M =
[[86, -170, 124, -172, 645, -280, -236],
[-83, 188, -131, 189, -684, 298, 254],
[86, 131, -534, 197, -603, 170, -188],
[99, 139, -544, 211, -616, 173, -201]]
Counting starts at 1.
The entry just right of -616: 173
The entry directly below the largest entry: -684
The entry just right of -534? 197
The bottom-right entry: -201
The entry in the bottom-left corner is 99
The entry at row 1, column 1 is 86
The entry at row 1, column 2 -> -170
The top-right entry -> -236
The entry directly below -603? -616
The entry directly above 298? -280
The entry at row 3, column 1? 86
The entry at row 2, column 1? -83
The entry in row 3 and column 2? 131
The top entry of the column that holds the smallest entry -> 645
The entry just right of the smallest entry? 298
The entry directly below the smallest entry is -603
